One vector is turned by the same rotation once a tick. Each row is the vector after some number of ticks, and that number follows the row.
The counts run from 0 to 1075.
[ 20.1   5.7 -15.9  -3.1 -27.6  29.1  22.1  -5.5   3.2   5.2  22.2  23.1
  -3.1   6.6 -25.8 -10.2  24.7  -6.1  24.8   5.3 -25.0  -2.5 -40.3  -0.6
  28.8  13.2  34.9  28.0 -28.7   6.4  24.8 -22.4]	574
[ 42.9 -58.6  -1.1  -5.7  12.7  42.8  16.2  -9.0   8.6  20.0  -4.1   1.6
 -16.7 -22.2 -22.8 -12.5   7.0  -4.0  16.8 -16.1  -3.4   4.2  17.2  14.2
  25.4   2.9   4.6  22.0   2.5 -10.9  13.7  29.7]	895
[ 16.4  -9.6   7.3  -0.9 -16.8  25.3  -9.7  -6.4  25.7 -34.6   9.0  18.2
  38.3  -6.1  22.0 -40.6   8.6 -39.0  10.6   7.5  -9.8  13.5  12.2  26.5
  25.6  -8.1   0.4  44.9  -5.6  -5.7  14.7  10.0]	153
[-27.6 -18.9 -14.2  24.4 -29.7  29.6  33.0  -7.7  14.1  -0.1   7.7  -2.1
  -4.6  -7.9  -0.8  20.2  21.7   9.7  -5.3  48.9  17.5  21.2  -9.8 -15.9
  -5.7 -22.6  25.0  -0.6   2.7 -10.5  28.9  42.9]	385
[ 16.9 -18.5  29.5  11.2 -16.7  12.6  18.1   9.8  -7.9 -26.4   6.3   6.7
  35.0 -15.5  19.8 -36.7 -23.9  -6.0  -4.3  -5.5   8.3  11.9  -7.8 -34.9
  14.8 -18.8  -0.6  27.8 -12.7  13.8  31.9  39.4]	784
[ 31.5 -37.7  12.5 -20.3 -28.6  25.8  21.7  18.9   9.5 -36.8 -22.4   8.3
 -15.0   8.3 -11.4   6.4  -8.6   7.0   6.7   4.5 -30.4 -20.6 -32.5 -17.9
  -0.1  18.2 -11.4  34.7  -4.2   9.3   3.2  11.7]	42
[  9.6 -41.3 -18.8  25.6  -9.9 -18.3  -3.5 -17.5  11.3  -3.1  42.5  -3.0
 -13.7  19.2  -1.1  25.5   8.3  31.8 -15.5   8.7   0.1   6.8   9.2   6.9
 -38.7  -1.3  31.3   4.7   2.7 -26.0  19.8  25.6]	525
[  7.4 -14.5   8.8  -2.1   2.5   4.3  21.4   4.5  12.6  24.3  39.5  -4.3
  23.8  -2.2 -22.4  23.2  15.2  34.9   6.7 -30.3   8.3 -21.2  -9.5 -27.9
  17.6 -20.2  10.5   9.3   1.6 -21.6  50.5 -19.7]	78
[  2.0  11.7 -18.9  32.3   1.3 -22.6   8.7   5.6 -25.6 -12.1  -8.9  18.8
  29.5  -3.1 -16.8  15.7 -13.0 -48.2  34.3  15.7 -28.9 -30.7  -7.9  10.1
 -22.2   9.8 -15.3   7.6  12.2  29.6   0.0 -16.9]	2
[-19.7   6.0  -9.8 -18.0  -4.9 -11.2  35.8 -24.2  -8.5   8.5  29.9  11.9
 -16.7  -4.6 -10.8  47.3  22.9 -11.4   3.0 -14.1  19.0   3.3  -5.5 -19.7
   9.0 -16.2 -14.3  11.9 -27.7   0.3  49.2  -3.3]	75
[ -1.1 -58.2  -2.6  -3.5  26.7  -6.0   3.1   3.5   1.7 -21.2 -14.1   6.7
  -8.2 -23.5 -20.7  37.7  24.0 -26.8   9.4   5.5 -19.7 -17.6  24.6  15.3
 -24.3  -0.6 -41.1  15.9  24.0   2.2   5.9   3.1]	1037
[ 20.6  29.9  13.0   1.0 -30.9  -9.0  27.1   9.6 -19.4   4.3 -18.2   8.0
  10.3  -8.2 -10.3   5.2 -60.3 -30.1  26.6  -5.5 -18.9 -12.9 -11.0 -21.5
  16.1  23.4 -14.1  28.6  13.7   4.0  15.8  23.5]	773
[ 48.0 -32.1  19.1  -6.1 -24.9   5.0  25.6 -15.1   2.9 -24.3  22.6  -7.0
 -22.9   6.5 -32.0  -7.0 -29.0  22.7  19.7 -12.0 -30.6   5.4 -26.3   6.4
  21.9  12.4   8.3  18.9   5.6 -11.6   3.5  16.9]	34
[ 20.9 -34.9   3.1 -18.8 -26.9  19.2  32.6   3.2  -9.3 -46.1  10.7  -7.5
 -35.6   9.7 -18.3   4.1   0.5   4.3   3.5  11.9 -31.1  -5.1 -13.1 -16.8
 -12.9  21.0 -10.0  23.0 -29.0  -6.0  -1.0  18.8]	36
[-14.1   0.0   4.2   8.9 -12.7 -15.5   9.3   3.2 -14.5 -26.1  27.7  15.2
 -14.4  -6.2 -38.8  23.5  -6.1 -62.2  15.8  14.6 -20.6 -11.0 -36.8   9.2
  -3.7  12.3  22.8   7.6 -18.7  -2.2  -3.2 -17.9]	439
[  0.5  10.0 -11.6  -6.0   9.6 -43.1  27.5 -32.9   7.5  22.5 -17.0  17.9
  21.1   1.4 -10.2  14.7   7.3 -14.1  32.6 -29.3 -36.3 -17.3  12.3 -12.2
 -26.2 -15.5 -11.3  -8.2  28.8  30.3  11.1 -12.1]	410
[-10.2 -16.9  -7.5   6.0   9.5  34.8  -5.2 -21.0  13.9   8.0  10.1  -2.2
  32.1  -7.6  -0.5   8.6  77.0 -15.2 -10.5  19.8   8.6   2.0  18.0   2.2
  -2.5  -4.0   6.9  18.4 -16.3 -18.0  19.0  17.4]	703
[ -9.8 -19.4   3.4 -14.8   1.4  31.5  13.0  17.0   2.4  29.8 -36.0  -1.7
  25.2 -22.8  -4.5   9.7  41.2  -8.1  -8.1  -3.4 -36.8 -17.1  11.5 -35.8
   5.0   3.4  -4.9  29.1  10.3 -37.1  13.6  13.5]	273
[ 32.6 -23.2   4.3 -20.2  -9.5 -22.4  19.2 -13.3  18.3  11.7 -35.1  16.6
  -4.6  25.8  16.0 -35.3 -12.5 -26.8   0.9 -15.5 -12.2   1.4  -7.0 -17.9
  45.7  17.6  18.7  13.2  14.5 -33.4   9.8  -5.9]	463
[ 38.0  -4.1  -8.4  21.2 -17.3  14.3   2.3  15.0  -1.7  10.2 -26.7  27.6
  38.5  10.4  10.8 -22.0  -5.9 -33.0  19.9  13.3 -14.6   5.6 -17.4 -14.4
  12.0  33.8  29.6  32.1 -14.2  -8.8  -1.0 -29.5]	144
[ 12.0 -30.2  22.2  -4.5  11.2  42.6  10.2  22.3   3.6 -24.2  22.1 -11.7
  15.5 -27.8 -11.2  38.2   5.7  -3.7   7.6   4.8  12.7  -1.1  16.0 -16.5
  -2.1   6.2 -40.2  35.9  -8.2  -6.9  19.9  12.5]	488
[  6.6   3.2  -7.7   2.1  11.5 -23.7  -2.8 -23.4  22.5  34.8  23.4  -5.3
 -26.5  25.4 -35.0  23.3   5.2 -53.7  -0.1 -17.0 -11.7 -14.2 -12.6  16.9
  -2.4  22.8  39.2   5.2   2.1 -14.9   4.3  -1.4]	121
[ 37.1 -27.4  10.7  39.1  10.6 -35.7 -14.2 -15.6 -43.0   1.2  28.4  -0.6
  12.6   2.3   9.0 -17.5  -0.4  -8.3 -30.5 -15.8  -7.6  14.9 -10.4   3.5
  -6.1  14.2 -15.5  23.0  22.2 -16.4  32.2  16.6]	1058
[  6.9 -20.6   6.3  13.9  14.4 -23.4 -20.4 -28.5  34.1   7.7  15.0 -12.7
 -11.8  32.8 -15.8   9.7  28.0 -51.3 -15.2 -13.2  -7.5  -6.0 -27.1  26.5
  -6.8   0.1  27.9   1.7  19.5  -0.2  14.9  -0.4]	115
[-20.5   7.6   0.6   4.5   2.2   7.1  15.9  15.2  -3.6  13.1  -4.1  13.6
  19.3 -42.7  24.8   4.1  19.1 -25.7  -3.5   1.8 -29.9  19.2  24.4 -27.9
  -1.5 -16.0 -21.8  40.3  32.4 -16.3  35.2  16.9]	281
[ 35.1 -39.7  17.6 -15.6 -26.5  18.2  31.2 -11.8  -5.8 -40.0  19.3  -4.3
 -29.4   6.5 -16.5  -0.6 -11.2  16.3   4.7  -4.3 -39.6   2.9 -24.4   3.3
   3.4  10.7 -10.7  27.5  -9.7  -3.4   4.3  18.0]	35
[  9.2  -8.8  -5.0  -8.0  15.9 -33.1  -9.4 -28.0  12.2  24.2  22.9  21.1
   8.4  17.1 -35.0  29.7  19.9 -38.7  17.0 -35.0  -7.6 -16.8 -13.8  18.4
 -18.0  12.8  31.0   7.3 -13.4   2.5   5.0 -33.2]	848
[ 32.8 -42.4  14.4   6.3 -24.7  -6.5  20.4 -31.7 -26.7 -22.4  32.1  -0.7
 -27.1   0.7 -22.6 -22.7  -6.0  10.2  -1.8  -7.0 -26.7  17.6 -12.5   8.7
   7.1  -2.2  18.8   5.8 -11.2 -29.3   8.6  33.8]	28
[ 23.1 -38.2   0.3  30.5  13.5 -28.2  -5.7 -18.4   9.4 -27.3  16.6  11.0
  22.6  -2.4   9.5 -45.2 -11.1  -4.2  13.3  10.6 -24.5   8.5  21.7  15.3
 -16.8 -16.6  18.9  -3.3  36.7   2.3  10.6  19.6]	739
[  1.4  19.8  -8.2  27.4 -27.5 -16.0  19.3   1.1  -8.6  -6.4 -14.0  14.9
   1.0  12.3  17.3   8.4 -23.5 -57.8   2.2  16.2 -42.4  22.8  -8.4  22.3
  -0.9   7.6  -2.3  32.5   4.0 -18.7  -9.4 -22.6]	869
[-14.3 -32.2  -5.3 -15.0   8.4   7.2   4.5   8.5  50.2 -36.2  32.1  16.8
  -8.7 -11.2   6.7  -6.7  44.5  -0.7   6.0  20.2 -15.7  15.9   8.4  -7.4
  13.8  -8.4  10.6  25.8  17.3 -13.2  30.9  -9.3]	1021
[ 20.1 -11.7 -23.7   1.0  -0.4  21.7  35.5   7.6   3.3  27.5   5.3 -12.6
  -5.7  -1.0 -28.7   8.1 -10.8   4.2  35.2  12.4  -6.9 -34.5  18.2   7.6
  51.4  -6.3  -8.7  -7.8  15.1 -27.0  31.2  -2.7]	173
[-17.2  23.1   0.6  -4.7  -7.4   8.4  30.7   0.7  -5.1  33.1 -29.1   8.2
  11.0 -29.3   2.4  31.8   1.3 -24.1  14.5  -7.5 -34.1   8.1  29.3 -24.9
  13.6  -1.2 -23.6  33.3  29.7 -20.6  13.8   5.6]	275
[  0.5 -15.9  -9.5  11.8 -26.4  24.7  49.4   8.9  -9.3   1.6 -32.7  25.1
  17.8 -20.6 -14.6  18.5  -8.0   3.1  51.5  34.7 -18.0  -0.6   3.9  -9.5
  18.4  -9.6   4.3   2.3  -7.2  -5.3  -7.9 -15.1]	587
[  0.3  -4.7  19.1 -19.3 -22.5  17.1   9.2  -0.9  21.4  28.2 -19.3  10.1
  21.0  -4.9 -45.4  19.8  -7.7 -33.0  25.3 -30.5  -4.0 -22.9 -29.4   4.8
  20.4  -3.3  45.5  16.8 -14.6   1.5  -3.4   5.2]	989
[  2.0  21.8   1.8  13.7 -25.3 -34.8  32.0 -23.4   4.7 -22.4   2.0  -7.4
  -3.8  47.8  17.1   5.0  -3.3 -33.1 -10.3  12.9 -19.7  11.4 -16.8 -44.0
 -34.8  22.9   9.5  -2.8  -6.6   2.2   3.8   5.0]	965
[  0.8 -19.1  -5.4   9.1   8.1 -29.4   2.5 -24.6   2.4 -24.2  21.4  15.2
  30.3   4.5  -2.5   6.2  17.5  -1.8  15.1  36.9  37.5  -4.0  32.3 -35.5
 -29.3  15.5   4.2 -10.9   1.7  -0.1  17.6  40.5]	200
[  2.0 -58.6   6.4 -25.7  -8.4  -9.4   1.4  14.4 -14.6 -15.2 -28.2  22.9
 -26.9 -15.2 -12.3  -9.0 -16.7 -37.4  -2.7  -6.5 -27.0 -23.7  -6.0   7.4
  -7.0  -4.6  19.9  17.9 -18.4 -17.0  -2.6  21.6]	451
[ -0.4 -38.9 -11.5   8.3  10.8  -6.0  -2.5  16.8  -9.7  20.5 -18.2   7.2
  44.6 -17.6  17.2  19.5  -5.3   4.7 -13.6  -4.6  22.3 -25.1  42.7  -7.2
  -9.5 -32.9 -17.1   9.0   4.9 -26.2  31.6  28.2]	503
[  5.8 -19.4  -3.4  -7.8  11.7 -47.2  10.0  13.9 -19.3  -0.5   5.9  27.0
   6.2  -5.8 -26.0  40.2 -27.2  -0.5  24.1   7.5   4.9 -25.3  17.7 -49.8
 -26.5  34.6   0.6   3.0   1.7 -19.8   3.4  -1.9]	631
[  0.2   3.0  10.8  -2.3 -19.4   6.4  32.8  -8.5  -2.5  46.7 -36.7  18.8
  25.7 -18.8 -22.9   9.1 -18.7 -28.8  21.4 -34.2 -24.2  -4.5 -11.7   0.7
  25.9 -23.7  16.3  15.3   1.7  -2.3   9.5  -7.2]	996
